In the rows, 100 means zero.
Rotation paths and how fast each direction turns (degrees per step)
Each turn is a multiple of 5 degrees from 10 to 175, or 0.
path 1
[ 76,  87, 124, 131,  85,  74, 127, 113, 134, 123,  82, 116,  84]
[119,  69,  93, 154, 123,  88, 108,  85,  98, 122, 102, 103,  72]
[121,  55, 115, 112,  88,  73,  65, 119, 105, 106, 125, 118,  90]
[126, 118, 118, 115,  70,  71, 109,  87, 121, 103, 144, 100,  82]
[112,  68, 106, 130,  57, 108, 133, 104, 131,  84, 102,  89,  99]
[105,  71, 159, 125,  97, 113, 116,  82,  93, 109,  92, 106,  74]
[ 88,  88, 123, 130,  92,  60,  99, 119, 120, 131,  82, 127,  84]
[123,  80,  82, 145, 113,  75, 106,  93, 106, 125, 127,  89,  72]
[128,  58, 113, 119,  76,  90,  71, 112, 113,  80, 131, 108,  95]
[111, 108, 143, 103,  68,  85, 121,  82, 123, 100, 138, 108,  79]
[107,  80, 108, 138,  65,  98, 142, 100, 130, 100,  77, 106,  97]
[108,  55, 136, 129, 109, 104, 111,  92,  84, 128,  90,  96,  72]
[103,  92, 124, 134,  94,  57,  71, 121, 111, 121, 100, 123,  85]
[115,  91,  85, 133,  98,  72, 109,  97, 124, 112, 149,  85,  76]
[130,  60, 113, 126,  72, 108,  95,  95, 121,  65, 122, 109,  98]
[104,  87, 156,  94,  71,  92, 127,  84, 114, 111, 116, 116,  79]
[109,  95, 109, 147,  75,  80, 131, 101, 119, 120,  66, 112,  91]
[110,  52, 112, 137, 110,  93, 100, 106,  87, 129, 103,  79,  73]
[110,  92, 128, 134,  95,  68,  58, 114, 112,  96, 121, 118,  83]
[103,  94,  99, 115,  84,  74, 123,  94, 140, 102, 151,  98,  80]
[133,  64, 109, 133,  74, 115, 122,  80, 119,  74, 102, 115,  98]
[106,  67, 155,  95,  76,  92, 118,  95,  97, 127,  96, 114,  81]
[111, 111, 116, 151,  83,  66, 108, 107, 110, 130,  77, 105,  83]
[103,  56,  95, 143, 105,  89,  97, 117, 107, 116, 122,  70,  75]
[116,  84, 133, 130,  98,  89,  67,  94, 116,  76, 134, 121,  83]
[100,  88, 113,  99,  74,  76, 133,  93, 143, 106, 134, 121,  87]
[139,  74, 106, 137,  75, 106, 135,  76, 107, 101,  84, 112,  93]
[110,  56, 144, 109,  78,  90,  99, 115,  86, 132,  91,  97,  83]
[105, 121, 127, 150,  91,  63,  87, 108, 110, 119, 102,  97,  75]
[ 94,  63,  87, 141, 101,  87, 106, 114, 132,  98, 133,  82,  82]
[124,  70, 131, 122, 100, 104,  91,  75, 113,  75, 130, 128,  83]
[108,  82, 125,  92,  65,  72, 127,  98, 129, 118, 112, 134,  91]
[138,  93, 104, 143,  75,  90, 134,  84,  98, 124,  85,  93,  87]
[107,  53, 133, 129,  80,  93,  84, 127,  91, 115,  96,  78,  84]
[ 94, 116, 139, 141, 102,  73,  82, 100, 118, 103, 125, 100,  69]
[ 93,  68,  85, 133,  95,  83, 121, 104, 149,  91, 126, 109,  88]
[ 87,  81,  95,  87,  91,  96, 101, 121, 110, 104,  99,  98, 106]
175
[ 91, 108, 106, 104,  94, 108,  96, 103, 111,  79, 117,  85, 100]
70
[ 86,  92,  93, 105,  82,  89,  97,  86,  89,  93,  99, 102,  85]
0
[ 93, 112, 123,  86,  97,  89,  87, 103,  99, 104, 103, 114,  98]
115
path 2
[126, 124,  77,  88, 141, 129,  78, 106,  81,  87, 104, 112, 130]
[124,  96, 124, 123, 128, 108,  75,  87, 100, 102, 117, 154, 103]
[129, 101, 111,  91, 104, 114, 117, 130, 116,  73,  75, 148, 110]
[104, 129, 120, 113,  71, 101, 115,  99, 139, 129,  97, 140, 110]
[ 97, 130,  65,  87,  77, 115, 113, 117,  88, 125,  68, 123, 127]
[ 81,  99,  69, 122,  92,  81,  90,  64,  84, 132,  98, 139, 117]
[ 95,  84,  70, 106,  99,  85, 130,  97,  61,  67,  91, 132, 119]
[101, 104,  97, 145,  96,  80, 143,  71, 114,  81, 124, 114, 102]
[117, 119,  88, 133,  88, 131, 147, 116,  86,  83,  97,  79, 117]
[113, 103,  86, 157,  99, 122,  86,  77, 117, 118,  97,  79, 123]
[118,  86,  98, 120,  92, 113,  68, 113,  72,  77,  78,  92, 148]
[125, 111, 111, 123, 101,  61,  64,  83, 121,  73, 104, 109, 126]
[144, 138, 120,  96,  94,  77, 105, 130,  76,  80, 101, 107, 114]
[150, 128,  94, 114, 119,  76, 105,  99, 120, 140, 101, 106,  96]
[133,  82, 103,  93, 109, 106, 115, 128,  75, 144,  89, 113, 131]
[105,  74,  88,  90, 119,  82, 105,  83, 133, 124, 103, 123, 149]
[ 88, 109, 110,  74,  99, 105, 122, 105,  82,  89, 127, 126, 156]
[100, 143,  75, 101, 130, 112, 111,  73, 117,  92, 128, 130, 112]
[111, 116, 100, 124, 112, 148, 112, 107,  64, 100, 110, 140,  97]
[113,  86,  83, 137, 109, 127, 101,  89, 132,  93,  72, 142,  96]
[ 93,  93, 122, 126,  54, 115, 107, 116, 101,  88,  77, 132, 128]
[ 94, 139,  70, 114,  66,  82,  98,  88, 131,  88,  72, 109, 125]
[100, 136,  88, 125,  67,  81,  96,  98,  49, 113,  98, 108, 113]
[128,  99,  52, 129, 117,  65, 106,  82,  82,  98,  82, 106,  97]
[125,  67, 117, 139,  95,  74, 133, 103,  70,  99, 110, 104, 116]
[129,  93,  87, 115, 109,  88, 139, 100, 136,  84, 100,  74, 136]
[113, 120, 119, 120,  92, 117, 106, 103,  92, 119, 131,  71, 152]
[128, 120,  70, 102, 135, 118,  67,  92, 102,  96,  99,  87, 141]
[126,  96, 130, 116, 120, 103,  61,  97,  76,  96, 120, 132, 124]
[143, 108, 107,  89, 124,  91, 100, 117, 125,  66,  87, 139, 110]
[123, 130, 140, 105,  84,  98, 117, 117, 117, 126, 108, 139, 106]
[117, 127,  68,  82,  99, 112, 117, 118, 118, 136,  69, 123, 120]
[ 85,  93,  91, 108,  89,  98,  95,  83,  82, 152, 101, 143, 131]
[ 88,  86,  59,  86, 108,  88, 118,  89,  87,  76,  88, 141, 133]
[ 85, 110, 107, 128,  92,  88, 136,  72,  92,  83, 136, 137, 110]
[112, 127,  69, 124, 104, 129, 149, 104,  96,  72,  98, 102, 100]
[ 98, 131, 101,  95,  92, 102, 111, 103, 107, 101, 109,  90,  98]
80
[105, 100,  88,  85, 103, 108, 107, 117,  90,  85,  85,  95, 104]
175
path 3
[104, 114, 134, 105,  56,  95,  88, 105, 112,  81,  95, 133, 117]
[ 91, 114, 130, 100,  66,  54, 116,  98, 110, 112, 107,  91, 111]
[ 94, 129, 120, 118,  51, 107, 110, 105, 120,  92, 108, 124, 100]
[101, 107, 130, 102,  62,  59,  83,  93, 104, 112,  93, 116, 116]
[ 90, 120, 131, 103,  60,  90, 130, 114, 120,  87, 114, 101, 111]
[100, 126, 115, 124,  55,  75,  87,  85, 108, 115, 102, 121,  95]
[ 92, 102, 141,  88,  59,  86, 106, 115, 115,  91,  95, 116, 126]
[100, 132, 119, 124,  63,  63, 114,  94, 110, 101, 115,  96,  96]
[ 88, 112, 125, 101,  49, 106,  97, 105, 118, 111,  93, 132, 112]
[108, 114, 136, 107,  68,  53,  99, 100, 103,  85, 105, 103, 115]
[ 79, 124, 120, 108,  52,  97, 125, 106, 124, 116, 109, 107, 103]
[111, 117, 128, 116,  58,  77,  78,  94, 104,  89,  96, 130, 109]
[ 83, 108, 135,  89,  63,  73, 123, 110, 117, 110, 103,  97, 119]
[105, 135, 116, 129,  55,  89, 103,  96, 112,  89, 112, 118,  94]
[ 89, 101, 133,  92,  56,  78,  91, 101, 111, 119,  88, 121, 120]
[103, 126, 131, 112,  65,  75, 121, 108, 113,  74, 117, 100, 108]
[ 86, 121, 115, 113,  51,  87,  99,  91, 116, 131,  98, 120, 100]
[108, 109, 140,  99,  62,  80,  95, 110, 109,  73, 101, 121, 122]
[ 87, 123, 121, 110,  61,  65, 122,  97, 115, 121, 110,  92, 102]
[101, 121, 125, 114,  51, 106,  95, 103, 115,  90, 100, 134, 105]
[ 96, 108, 134,  97,  66,  51, 100,  98, 106, 111,  98, 102, 119]
[ 91, 129, 122, 114,  55, 101, 127, 109, 121,  91, 114, 110, 101]
[103, 114, 122, 112,  57,  68,  79,  88, 106, 116,  93, 124, 106]
[ 92, 109, 139,  91,  63,  84, 122, 117, 119,  85, 105, 104, 121]
[ 99, 133, 113, 127,  57,  72, 103,  88, 110, 111, 111, 109,  92]
[ 92, 104, 135,  93,  54,  98,  94, 109, 115, 100,  91, 129, 122]
[103, 124, 128, 114,  68,  53, 112,  98, 108,  91, 113,  94, 106]
[ 83, 120, 119, 110,  48, 107, 110, 102, 121, 117, 101, 122, 103]
[112, 113, 134, 106,  64,  61,  84,  99, 103,  86,  99, 118, 116]
[ 79, 119, 126, 100,  58,  84, 131, 110, 122, 113, 109,  97, 109]
[109, 128, 120, 127,  55,  88,  87,  93, 108,  90, 103, 129,  99]
[ 87, 101, 138,  86,  61,  70, 106, 108, 113, 113,  94, 108, 124]
[103, 133, 121, 125,  61,  82, 119, 102, 114,  82, 118, 105,  98]
[ 88, 110, 123, 103,  52,  85,  89,  95, 114, 128,  90, 125, 110]
[105, 115, 140, 102,  66,  72, 110, 111, 110,  71, 108, 107, 118]
[ 85, 126, 115, 116,  55,  79, 113,  93, 117, 129, 107, 105,  97]
[100,  94, 110,  89, 109,  83, 114, 108,  99,  90, 105,  82, 110]
130
[ 95, 104,  91,  77,  99, 104,  95,  81,  95,  94, 118, 100, 102]
0
[116, 108,  97, 115, 105,  82,  88,  90,  91,  88, 105,  98,  93]
170
path 4
[100,  92,  78,  88, 113, 143, 124,  75, 128, 125,  90,  77,  90]
[100,  73,  87,  83,  95, 149, 127,  77, 110, 110,  85,  93,  79]
[107,  88,  92,  68, 114, 143, 109,  74, 113, 131,  86,  90,  85]
[102,  86,  78,  84, 105, 133, 134,  81, 112, 126,  82,  74,  77]
[109,  74,  96,  69, 100, 141, 116,  77,  99, 118,  81,  92,  68]
[112,  93,  88,  73, 116, 128, 111,  78, 111, 138,  83,  72,  73]
[108,  78,  84,  85,  97, 126, 125,  82, 102, 115,  81,  71,  59]
[116,  81, 101,  70, 105, 131,  96,  73, 104, 121,  85,  81,  60]
[113,  93,  83,  87, 111, 121, 107,  79, 117, 125,  88,  59,  62]
[111,  73,  92,  89,  91, 130, 105,  75, 107, 103,  89,  72,  52]
[116,  89,  97,  81, 110, 131,  83,  70, 119, 118,  94,  70,  64]
[107,  86,  80, 102, 100, 128, 107,  76, 125, 108,  96,  58,  62]
[110,  74,  97,  91,  94, 142,  91,  69, 118,  99,  97,  81,  63]
[108,  94,  87,  92, 113, 139,  92,  69, 135, 117, 100,  69,  78]
[101,  78,  80, 103,  92, 144, 113,  73, 127,  99,  97,  75,  72]
[106,  80,  95,  83, 103, 153,  93,  66, 126, 109,  98,  90,  81]
[100,  92,  78,  93, 110, 144, 114,  73, 134, 119,  96,  74,  89]
[ 99,  73,  86,  89,  92, 153, 120,  73, 118, 103,  91,  92,  80]
[104,  89,  91,  75, 113, 149, 106,  71, 123, 125,  92,  91,  90]
[ 99,  84,  76,  89, 104, 141, 133,  79, 120, 121,  86,  77,  85]
[104,  74,  95,  71,  99, 148, 118,  75, 105, 116,  83,  97,  77]
[107,  94,  86,  73, 116, 136, 117,  78, 115, 136,  84,  79,  83]
[104,  78,  83,  82,  98, 133, 133,  82, 104, 119,  80,  77,  68]
[114,  80,  99,  65, 107, 135, 104,  75, 101, 126,  82,  88,  67]
[111,  92,  82,  82, 111, 121, 117,  80, 111, 131,  83,  64,  67]
[111,  73,  92,  82,  94, 130, 114,  78,  99, 110,  83,  76,  54]
[117,  88,  97,  75, 111, 127,  90,  73, 112, 126,  89,  72,  62]
[110,  86,  81,  96, 102, 123, 112,  78, 116, 114,  89,  58,  58]
[113,  73,  99,  85,  96, 135,  92,  70, 109, 103,  92,  77,  55]
[113,  94,  89,  89, 112, 130,  89,  70, 128, 120,  98,  63,  69]
[105,  78,  83, 103,  92, 136, 109,  74, 124, 100,  97,  67,  63]
[111,  80,  98,  86, 103, 146,  86,  66, 126, 106,  98,  83,  72]
[103,  93,  79, 100, 108, 139, 106,  72, 137, 114,  99,  67,  80]
[101,  72,  87,  96,  92, 151, 111,  71, 123,  96,  96,  85,  76]
[105,  88,  91,  80, 112, 151,  97,  69, 130, 119,  96,  88,  89]
[ 98,  86,  75,  95, 102, 145, 127,  77, 128, 115,  92,  77,  87]
[110, 100, 105,  97, 100,  81,  91, 103,  88, 102,  96,  86,  78]
20
[104, 116, 101,  93, 118,  97,  87,  98, 110, 118, 103,  95, 110]
135
[105, 115,  83, 106,  84, 100,  91, 103,  87, 108, 110, 113, 100]
0
path 5
[105,  96, 108,  97, 119, 132, 131,  97, 121,  62,  94, 129, 108]
[ 91,  98,  99,  99, 121, 143, 118,  90, 118,  60,  91, 123,  99]
[ 88, 105,  96,  97, 110, 152, 105,  86, 118,  68,  79, 116,  93]
[ 95, 111,  98,  93,  95, 152, 104,  90, 119,  78,  64, 110,  95]
[106, 112, 102,  94,  84, 142, 115,  98, 120,  82,  55, 111, 104]
[113, 107, 104,  97,  87, 129, 131, 107, 117,  78,  56, 113, 113]
[105,  99, 106, 100,  99, 118, 141, 111, 118,  67,  67, 115, 114]
[ 90,  95, 108,  99, 110, 119, 140, 110, 125,  59,  80, 115, 108]
[ 83,  96, 109,  92, 114, 131, 126, 105, 133,  60,  91, 114,  98]
[ 88, 104, 111,  85, 109, 144, 112,  98, 137,  71,  92, 116,  93]
[105, 111, 110,  86, 102, 151, 105,  92, 131,  80,  86, 122,  96]
[119, 112, 104,  93,  99, 150, 110,  90, 118,  83,  75, 125, 105]
[119, 107,  97, 103, 100, 141, 122,  91, 106,  75,  65, 123, 112]
[102, 100,  92, 108, 103, 133, 130,  96, 103,  66,  59, 114, 110]
[ 83,  97,  94, 104, 104, 127, 131, 103, 114,  61,  61, 105, 105]
[ 76, 100, 105,  93,  98, 127, 126, 110, 130,  64,  68, 102,  98]
[ 88, 105, 114,  84,  94, 131, 121, 112, 141,  73,  77, 107,  97]
[107, 108, 119,  82,  95, 134, 121, 108, 141,  78,  86, 119, 102]
[120, 106, 114,  89, 104, 137, 124, 100, 129,  77,  89, 130, 108]
[118, 102, 105,  99, 115, 140, 125,  90, 115,  69,  89, 132, 110]
[102, 100,  94, 105, 118, 144, 121,  88, 107,  63,  79, 123, 105]
[ 86, 101,  90, 104, 110, 145, 114,  88, 109,  64,  68, 111,  98]
[ 84, 106,  95,  97,  94, 143, 111,  96, 117,  71,  58, 102,  95]
[ 94, 110, 106,  90,  84, 136, 117, 106, 128,  79,  57, 103, 100]
[108, 107, 113,  89,  86, 126, 129, 112, 130,  80,  63, 111, 109]
[112, 102, 115,  92,  98, 121, 140, 112, 128,  72,  76, 120, 114]
[104,  95, 111,  96, 114, 124, 138, 106, 125,  63,  89, 124, 109]
[ 92,  96, 105,  96, 121, 135, 126,  98, 124,  60,  96, 123, 101]
[ 88, 102, 102,  94, 115, 149, 108,  90, 125,  66,  90, 118,  94]
[ 95, 109, 100,  92, 102, 155, 102,  88, 123,  76,  76, 116,  94]
[109, 113, 100,  92,  90, 150, 107,  91, 118,  82,  62, 115, 101]
[116, 109, 101,  99,  88, 138, 122,  98, 112,  79,  55, 115, 110]
[109, 102, 100, 103,  96, 125, 137, 105, 111,  71,  58, 113, 114]
[ 93,  96, 102, 102, 104, 120, 140, 110, 118,  61,  69, 110, 110]
[ 80,  96, 107,  94, 109, 124, 132, 110, 130,  60,  80, 109, 101]
[ 84, 102, 113,  86, 107, 135, 119, 105, 140,  66,  89, 111,  95]
[ 80,  89,  90, 109, 117,  96, 106,  98,  92,  83, 105,  97,  98]
55
[ 88, 120, 110,  91, 114,  95,  99, 105,  90, 104,  89, 115, 103]
0
[ 98, 103,  87, 108,  89, 102,  97,  96,  85, 103,  74,  90, 102]
40
